In the rows, zero is written as 128.
One turn moves each row of this set onto another row. After a few examples, where does it send each row asked below?
Sir: [135, 100, 134, 91, 156, 134, 150, 105, 125, 124, 128, 114, 112, 146, 121, 87, 122, 135, 133, 103, 120]
pulo: [145, 113, 119, 154, 143, 142, 115, 121, 136, 114, 147, 152, 134, 127, 121, 163, 104, 155, 125, 135, 134]
Pivo: [155, 84, 126, 111, 138, 143, 148, 130, 170, 138, 127, 119, 138, 145, 157, 135, 101, 127, 151, 115, 143]
Kono: [116, 120, 136, 151, 112, 130, 149, 128, 121, 137, 136, 120, 119, 120, 151, 88, 104, 119, 99, 134, 109]
kikop: [138, 127, 129, 123, 136, 117, 174, 129, 143, 145, 112, 135, 142, 141, 140, 118, 99, 96, 127, 103, 117]
tasak: [103, 132, 139, 132, 113, 119, 139, 138, 135, 145, 140, 118, 110, 118, 155, 119, 108, 128, 105, 117, 95]
begev: [154, 90, 131, 110, 140, 150, 139, 132, 167, 127, 114, 134, 140, 137, 156, 134, 92, 138, 147, 112, 147]
rudu: [137, 112, 157, 115, 117, 121, 143, 136, 129, 124, 128, 139, 119, 118, 79, 175, 108, 123, 134, 136, 125]
zomop: [140, 125, 141, 123, 147, 114, 140, 96, 104, 122, 127, 89, 106, 137, 128, 121, 131, 143, 118, 106, 117]
mevu: [136, 95, 118, 151, 107, 122, 123, 130, 135, 128, 117, 85, 113, 131, 150, 136, 110, 149, 117, 150, 125]
mep: [116, 128, 136, 146, 130, 136, 127, 142, 128, 131, 151, 117, 119, 100, 143, 108, 85, 137, 103, 129, 100]
Fos: [140, 110, 159, 124, 113, 124, 118, 151, 106, 115, 149, 103, 112, 106, 111, 105, 119, 105, 153, 138, 148]
Kanem: [138, 117, 149, 110, 104, 136, 165, 126, 120, 113, 109, 140, 146, 108, 111, 148, 142, 111, 123, 138, 148]
gib: [130, 121, 163, 110, 101, 121, 126, 148, 111, 116, 133, 107, 115, 104, 127, 113, 141, 107, 149, 127, 154]
Zezo: [155, 107, 136, 129, 127, 144, 153, 132, 120, 117, 150, 112, 148, 102, 91, 148, 115, 107, 139, 157, 135]
Nenas: [131, 119, 121, 137, 121, 124, 136, 113, 142, 129, 138, 145, 133, 144, 148, 173, 145, 141, 127, 122, 135]
Vezaf: [129, 108, 132, 81, 165, 132, 142, 113, 135, 128, 138, 108, 112, 139, 125, 105, 123, 141, 138, 94, 113]
kis: [124, 91, 152, 118, 121, 149, 137, 137, 137, 129, 169, 129, 117, 108, 90, 143, 109, 128, 144, 152, 116]
bolop: [137, 105, 133, 90, 170, 144, 138, 110, 130, 114, 136, 111, 118, 129, 119, 91, 111, 145, 133, 102, 120]
ludip: [142, 133, 138, 120, 159, 124, 128, 103, 104, 114, 135, 87, 113, 121, 126, 127, 122, 152, 119, 108, 115]
Sopot: [151, 124, 123, 137, 154, 134, 162, 134, 137, 133, 123, 135, 153, 124, 128, 105, 75, 106, 127, 116, 119]
radoz: [129, 128, 161, 112, 122, 127, 134, 144, 132, 115, 111, 133, 124, 112, 110, 120, 135, 116, 183, 114, 139]
nukod: [137, 137, 129, 119, 154, 122, 152, 143, 150, 141, 126, 136, 143, 125, 129, 136, 80, 115, 131, 102, 107]
Kad: [149, 123, 142, 130, 153, 125, 137, 96, 98, 111, 125, 92, 112, 127, 123, 108, 121, 146, 113, 114, 121]
bedal: [133, 110, 119, 142, 109, 130, 121, 133, 138, 124, 112, 87, 122, 115, 162, 141, 118, 156, 116, 144, 129]
Mar: [134, 103, 123, 150, 109, 129, 117, 131, 134, 118, 104, 100, 113, 122, 149, 133, 103, 162, 110, 146, 129]
pumuz: [143, 82, 100, 128, 136, 144, 122, 135, 135, 116, 149, 145, 134, 136, 117, 117, 99, 136, 111, 154, 145]
Ririt: [128, 90, 100, 111, 113, 124, 144, 128, 140, 132, 139, 141, 133, 153, 142, 129, 140, 121, 111, 142, 146]
zur: [138, 116, 157, 127, 134, 131, 128, 146, 129, 113, 125, 125, 119, 113, 90, 115, 113, 116, 188, 126, 135]
Gef: [131, 121, 170, 113, 111, 117, 111, 155, 112, 114, 133, 118, 104, 104, 110, 121, 117, 122, 149, 124, 143]
fudub: [160, 77, 131, 119, 137, 144, 142, 127, 165, 133, 117, 133, 130, 152, 145, 128, 85, 131, 148, 117, 145]
Nabi: [138, 117, 150, 127, 125, 131, 145, 139, 126, 118, 123, 116, 133, 112, 109, 106, 137, 101, 186, 130, 141]
botup: [150, 96, 113, 169, 125, 136, 144, 103, 124, 125, 141, 141, 141, 147, 132, 133, 130, 128, 125, 147, 144]
Bup: [121, 107, 106, 97, 132, 131, 113, 144, 150, 124, 144, 150, 128, 133, 130, 158, 116, 148, 113, 130, 137]
nivum: [111, 102, 165, 102, 95, 141, 146, 131, 138, 123, 126, 156, 112, 113, 108, 143, 133, 132, 128, 134, 128]
Sotib: [127, 95, 144, 115, 106, 164, 160, 126, 127, 118, 150, 131, 141, 97, 117, 115, 143, 117, 132, 155, 139]

Sopot -> mep
Nabi -> Fos
And these:
bedal -> Pivo
pulo -> Bup
kis -> rudu
zomop -> Sir

